One vector is turned by the same rotation once a step. Each row is the vector after some number of steps, and that number follows the row.
The counts run from 0 to 108.
[ 80 173 111 103 171 158 110 124 118  86 127 116 129 108 155 121 138 118
  88 147 140 121 142 154  79 117 188 120  68  69 154 155 132  95 146 162
 100 127 159 139 163 104  87 150  93 109 161 149 158 122 129 104 154  98
  92 125 144 117 143 158 120 153 143 125 127 116 125 123 120 146 133]
57
[120 110 117 172 124 134 137 172 114 112 114 147 176 100 151 143 146 111
 140 133 179 111  97 113  94 144 139 114 110  88 181 128 134 112 108 153
 103 107 141 129 166 147 118 145 118 149 164 116 165  88 116  62 146  95
  79 120 144  99  77 109 116 118 129 131 170 142  97 145  92 162 110]
102
[131 117 118 109 149 143 127 143 157  94 117 118 156 101 130 153 151 112
 128 140 191  75 136  94  77 137 162  96 121 111 186 132 128 112 113 152
  96 109 136 111 180 107  99 144 137 137 117 105 173 120 135  96 168 114
  69  99 162 110 119 131 142 141 155 141 165 156  90 148  86 107 122]
28
[ 75 121 128 133 168 139 133 156 110  91 140 118 134 110 136 134 149 102
 127 157 155  83 119 125  52 151 155 137 143 113 139 152 126  89  92 188
 135  86 142 153 133  99 114 144 129 142 155 167 172 108 131  64 147 105
  86 106 159 142 116 134 127 154 167 128 141 124 149 152 128 147 109]
61
[101 132  95 105 147 136 113 159 135  89  91 118 154 121 154 158 155 113
 117 141 147 132 144 123 103 131 192 125 163 136 160 162  82  89 120 173
 110 111 154 140 176 123 125 174 117 154 110 132 183 123 146  71 130 127
 112  71 139 129 144 122 151 176 115 126 168 188 125 132 146 121 120]
33
[ 99 173 160 106 103 126 104 142  96  70 109 136 105 109 173 146 129  93
  99 162 157 126 137 128 100 157 164 169 150 120 163 118 159  89  87 165
 169 112 158 136 146 148 127 138 111 114 115 160 162 126 109  88 116  99
  95 112 142 104 143 146 134 189 184 112 135 146 148 112 121 129 119]
65
[ 96 158 100 118 115 119  98 154 131  59 115 102 143  96 164 119 162 106
 105 153 178 100 120 118  92 126 140 122 101 115 162 150 150 110 114 135
 120  99 155 133 129 124 146 146  84 109 157 103 196 115 121 122 136 118
 114  99 161  85 124 130 144 169 193 108 123 142 121 117  87  97 157]
85
[122 155 100 125 137 136 137 164 145  83 101 110 135 102 152 144 134 133
 125 144 156 103 125 102 112 138 184  88 108 101 201 142 117  94 130 159
  79 127 146 105 192 134 104 158 102 118 132 111 177 120 145  95 147  93
  67 125 143 111 120 150 162 142 125 120 143 155  96 127 102 125 115]
30
[113 140 153 100 120 127 105 129 107  69 113 136 120 100 173 154 136  99
 109 161 178 122 128 124  86 148 146 169 159 133 156 115 144  85  74 150
 175 102 147 144 156 128 136 145 129 116 114 156 162 120 105 105 115 106
  84 104 151  97 144 140 133 202 185 121 156 157 146 119 115 121 119]
66
[128 122  92  98 129 118  84 146 131  69 115 130 176 118 194 140 157 130
 123 130 169 138 116 125 118 110 120 147 105 109 154 141 110 102 121 131
 135 127 140 130 143 102 137 174 101 151 132  83 153 108 130 124 141 123
 116  98 165 108 127 115 123 191 165 102 199 182 124 103  90 110 127]
13
[102 131 108 135 138 122 133 153 143  78 115  82 159 119 147 130 159 136
 126 162 177  86 104 128  96 130 124 134 120 140 147 179 116 101  88 156
 130  85 138 132 137 103 120 141 109 148 161 116 192 110 131 102 166 130
  98  73 159 107 120 132 134 166 167 100 149 174 117 136  96 102 147]
87
[ 95 112 121 102 144 145 137 156 139 110 113 113 170 124 135 144 164  83
 104 139 184  75 104 144  87  87 127 116 120 107 132 160 119 111 138 148
 136  97 165 130 155  95  96 113 113 125 159 145 161 117 100  66 183 128
  99  90 165 119 109 117 104 134 156 148 151 162 100 139 123 154 130]
1
[108 150 109 154  85 104 116 171 108  90  82 149 147 106 180 135 143 106
 133 134 157 139 120 121 124 165 171 118 109  97 200 126 137 106 114 152
 105 128 157 128 162 169 144 139  97 125 141 126 168  90 134  71 117 109
  94 102 129  87  93 112 119 133 127 120 142 150 111 123 108 149 121]
104
[ 90 163 149 136 140 131 126 166  93  80 130 130  93  99 168 129 124 114
 123 171 146 114 107 131  90 173 164 144 138  96 162 132 146  78  82 172
 138 106 145 127 140 131 105 123 108 115 142 171 159 114 128  71 134  92
  62 145 135 130 123 141 116 155 170 121 118 123 138 132 125 156 105]
63
[119 149 120 155 135 123 146 161 126  82 122  90 142 118 158 140 157 136
 129 166 164  98 100 133 113 123 120 131 126 127 154 192 107  95  75 156
 111  78 141 129 147 108  99 140 101 151 167 124 188 116 129  96 177 118
  73  91 156 114 124 139 116 148 144 111 141 181 112 127 106 111 128]
88
[132 124 134 135 118 117 111 156  98  78 117 158 157 115 175 154 158 120
 129 127 177  91  97 115 155 159 136 153 172 108 163 156 156  82  77 131
 118  96 155 121 147 115 117 127 103 159 112 128 165 112 133  86 168 120
  84  89 146 121 113 124 103 153 158 134 166 175 113 134 132 146 130]
8
[107 105 114 122 142 155 124 157 118 119 140 164 161  92 145 135 142 102
 130 171 136 120 115 136  88 125 129 130 115  79 160 102 147 112 125 152
  88 131 135 141 149  93  73 130  91 113 138 143 147 117  98 120 132 103
  62  80 154 111 122 120  92 185 171 131 195 128 104 130  99 173  96]
42
[120 143 103 113 128 117  95 166 109 120 105 132 150  95 192 153 145 117
 127 147 112 176 121 143 103 118 127 118  59  80 181 160  98 119 133 147
  99 129 155 137 140 119 104 161  64 126 180 124 165 101 121  84 149 103
 111 110 140 120 114 124 101 147 119 124 157 160 108 124 103 152 116]
17
[114 102 116 129 123 155  88 157 124 103 101 154 168 117 169 147 161  79
  88 108 179 124 136 116  77 107 141 139  94 114 159 115 134 119 144 135
 153 131 162 129 165 141 133 155 111 121 149 125 169 100  88  74 157 121
 124 106 179  89 113  97 132 164 155 134 184 145 123 131 102 150 133]
99
[ 89 136  98  64 156 138  84 160  98  88 114 139 137 110 187 129 143 100
  95 143 125 151 136 133 109 125 186 152 124  97 165 100 140  96 128 147
 124 158 144 107 141 126 126 154  80 116 113 128 139 125 125  74 104 104
 111 119 144 128 138 116 109 178 179 126 177 143 137 118 140 152  97]
38
[ 77 153 100  89 131 109  89 149  92  78 124 124 147 106 184 137 146 101
  99 147 182 130 139 152 115 128 164 137 110  78 142 131 164  88 131 151
 146 115 178 143 124 143 148 135  87 129 152 149 175  85 114  78  91 133
 151 129 132  89 121 110  69 129 141 137 124 136 120 127 134 151 135]
78
[128 145 130  93 106 135  74 148 130 106  92 130 135 108 154 160 132  85
  88 122 171 105 170 109  96 145 178 133  82 106 208 120 166 120 120 147
 128 133 153  92 161 134 133 136 108 109 109 131 173 108 112 100 140 115
  94  91 159  80 140 128 136 138 164 145 131 138  99 131  94 124 138]
25
[127 177 122 133 119 115 110 174  93  87 112 104 113 107 187 153 151 145
  99 168 138 146 111 151 132 128 142 127 101 128 173 183 100  90  94 139
 118  96 156 121 145 137  98 128  84 132 164 130 190 124 128  79 153  92
  96 120 145 118 144 147 115 154 139 124 131 174 128 118 134 129 125]
90
[107 167 112 108 117 116 130 146 136  61 119 111 154 108 197 138 127 136
  99 174 161 152 112 156  93  99 156 125 108  96 147 100 123  95 137 131
 152 128 160 144 199 132 102 159 104 108 163 130 128 117  92 123 115 106
 111 136 152  89 139 137 119 175 131 107 156 170 110  90  90 133 113]
71
[120 132 102  75 186 138  91  98 136  86 143  97 159 124 141 142 141 141
 111 138 183  98 148 142  78 124 177 144 104  79 136 143 132  87 110 172
 123 105 144 132 155  70 109 153 139 147 118 134 144 106 141 110 138 127
  98 102 160 111 155 139  92 148 135 131 172 151 114 131 124 107 143]
54
[137 145 119 141 118 107 109 123 109 108 129 126 132  91 152 169 120 159
 131 167 156 123 147 133 127 183 152 118 128  82 180 141 139  77  92 171
  92  96 164 141 160 102  95 135 109 137 127 160 152  95 129 113 103 100
  68  98 142 100 152 146  73 143  95 125 152 149 105 138 125 134 117]
49
[142 133 156 103 121 128 116 122 111  68 130 134 129 107 164 155 145 107
 117 174 184 113 108 130  71 141 134 159 158 126 141 114 135  98  75 141
 161  89 142 138 165 111 113 140 148 126 111 143 148 126 105 100 126 111
  75 105 159  96 147 142 117 199 173 125 179 160 132 120 111 114 112]
67
[103 129 137 102 128 119 105 121  98  81 141 131 169 115 147 133 170  84
 115 142 195  73 118 139 111 129 134 150 127  83 148 153 179 107  83 152
 119  90 148 144 126 101 123 107 113 141 127 137 165  94 124 104 151 132
 105  87 144 107 110 111  58 134 174 149 146 128 109 137 134 139 152]
81
[126 159 131 111 129 122 120 125 104  84 143 135 154 101 153 123 173  97
 123 152 196  83 101 138 116 127 141 140 107  81 161 149 181 109  93 131
 100  85 139 135 130 101  99 110  94 120 136 120 174 100 127 113 155 110
  87 107 142 101 108 123  78 130 176 144 137 127 107 134 119 138 151]
82
[129 154 114  92 127 120  72 158 108  91 105 100 120 120 186 167 154 131
  90 140 155 160 133 137 128 120 144 150 118 158 154 163 101  92  96 142
 169 102 164 125 138 130 128 152  96 144 146 124 185 116 121  64 132 112
 126 118 174 120 164 127 120 166 148 128 157 173 145 125 133 126 129]
92
[102 129 114 115 127 128 124 142 134  84 121 118 171 127 170 155 147 112
 103 157 165 138 128 164  88  97 133 121 125 118 122 135  99  93 137 147
 162 102 171 166 173 119 111 157 126 132 168 154 153 103  94 106 124 132
 135  94 149  99 130 126  94 169 100 113 169 179 113 107 114 135 122]
73
[122 150 133  94 117 123  77 154 106 122 105 134 129  99 157 156 141  93
  99 137 165 115 157 115 104 151 174 138  74  90 213 117 177 115 112 151
 116 139 155  87 153 134 123 123  99 119 108 136 163 106 115  88 143 104
  90 110 144  94 138 129 106 118 162 141 129 129 105 132  99 141 125]
24
[ 89 108  93 140 116 120  96 174 139 114 112 115 163  98 145 150 111 125
 127 156 155 111 146 119  94 162 124 123 128 109 169 108 143  84 129 170
 132 114 164 155 144 109 133 158 114 133 146 161 174  99 103 114  82 137
  93  53 157  93 133 111 126 182 128  99 155 151 118 133  94 124 109]
46
[127 162 102  72 143 114  57 104 118  76 112 104 128 104 159 156 138 144
  97 143 171 123 173 128 108 143 188 132 102  98 154 138 134  83 123 155
 133 112 176 134 150 104 128 162 120 129 107 139 156 102 127 115  85 125
 126 107 164  85 176 136 104 161 132 119 151 144 126 129 120  90 142]
52
[121 145 111  96 190 149 113 102 130  83 157 104 156 117 143 133 144 144
 103 149 170  97 133 142  69 120 190 140  91  63 148 153 134  95 118 168
 102 113 136 131 163  69  94 146 113 141 142 141 146 102 143 111 159 110
  83 111 156 121 149 146  87 135 128 129 157 138 105 125 115 117 130]
55
[143 118 131  92 165 137  84 154 101  99 130 103 145 126 181 164 165 125
  94 133 176 130 120 138 105 116 129 168 125 142 141 151 123  97  77 147
 164 111 135 107 143 101 116 138 124 162 126 117 154 111 115  57 164 125
 104 131 166 142 149 113  91 137 157 133 181 170 119 137 136 145 112]
94
[144 131 143 100 133 126 123 122 118  68 143 129 137  91 174 156 143 124
 128 191 188 106  85 132  80 122 139 141 150 108 132 108 133  93  75 134
 154  90 138 135 178  97  91 140 148 126 123 128 135 128 101 110 126  99
  70 127 152  99 135 141 101 176 164 120 183 164 118 136 103 127  99]
68
[ 94 152 119 113 119 122 122 142 145  75 113 111 164 123 190 142 134 118
  87 164 174 143 127 160  92  96 143 124 113 109 133 116 115  95 137 141
 158 114 169 157 186 125 116 160 109 119 164 155 153 106  89 114 117 117
 128 111 150  82 133 133 113 176 116 107 160 180 111  96 100 135 123]
72
[ 94 138 110 134 144 139 144 180 114 102 109 138 131  92 160 139 152 103
 106 143 166  97  92 125 113 121 141  95 117  97 163 161 142 104 153 133
 106  94 184 120 143 126  92 113  79 117 169 135 186 118 109  48 160 108
  95 133 162 113 110 128 118 132 151 143 123 144 105 145 127 175 122]
3
[127 139 109  71 161 136  72  99 130  73 139  93 152 118 140 146 140 139
 108 138 181 105 169 138  86 134 186 147 102  95 138 138 131  84 121 162
 139 109 157 140 153  77 127 164 127 139 111 137 149 105 135 112 107 131
 118 107 160 102 167 127  97 160 136 121 161 146 122 132 117 103 145]
53
[107 108 107 148 115 116 107 160 129 115 126 113 160 101 146 161 120 142
 133 169 160 111 153 127  97 174 127 129 137 102 166 128 134  76  99 174
 123 103 159 149 156 107 119 146 122 141 126 168 173  95 109 118  94 132
  84  55 158  99 134 116  98 170 108 102 165 155 110 136 108 127 111]
47
[115 118 108 135 126 152 120 163 118 115 136 161 145  77 152 139 124 115
 126 174 137 119 119 132  90 134 129 111 104  73 176 102 153 107 133 143
  98 141 150 141 149 108  74 128  84 103 156 136 161 120  96 114 116  92
  63  96 153 103 118 119 110 175 165 129 170 121 104 127 102 165  96]
43
[165 134 117  90 121  97  89 138 109  77 109 128 160 101 144 157 171 118
 152 155 174 111 117 111 115 140 177 129 124 105 179 155 134  95  82 144
  87  86 125 136 150 118 110 136 128 156 110 100 156  98 163  85 106 118
  82  87 124 103 118 118  86 137 147 146 171 165 103 128 131 113 118]
108
[ 99 163  98 129 138 124 122 171 149  80  83 110 131 106 161 145 134 121
 116 147 147 118 137 113 116 133 194  94 128 118 193 138 104  93 145 168
  95 136 157 116 194 135 123 160 104 116 130 123 176 123 148  89 142 102
  91 112 134 107 137 136 169 155 121 117 143 165 105 122 119 121 121]
31
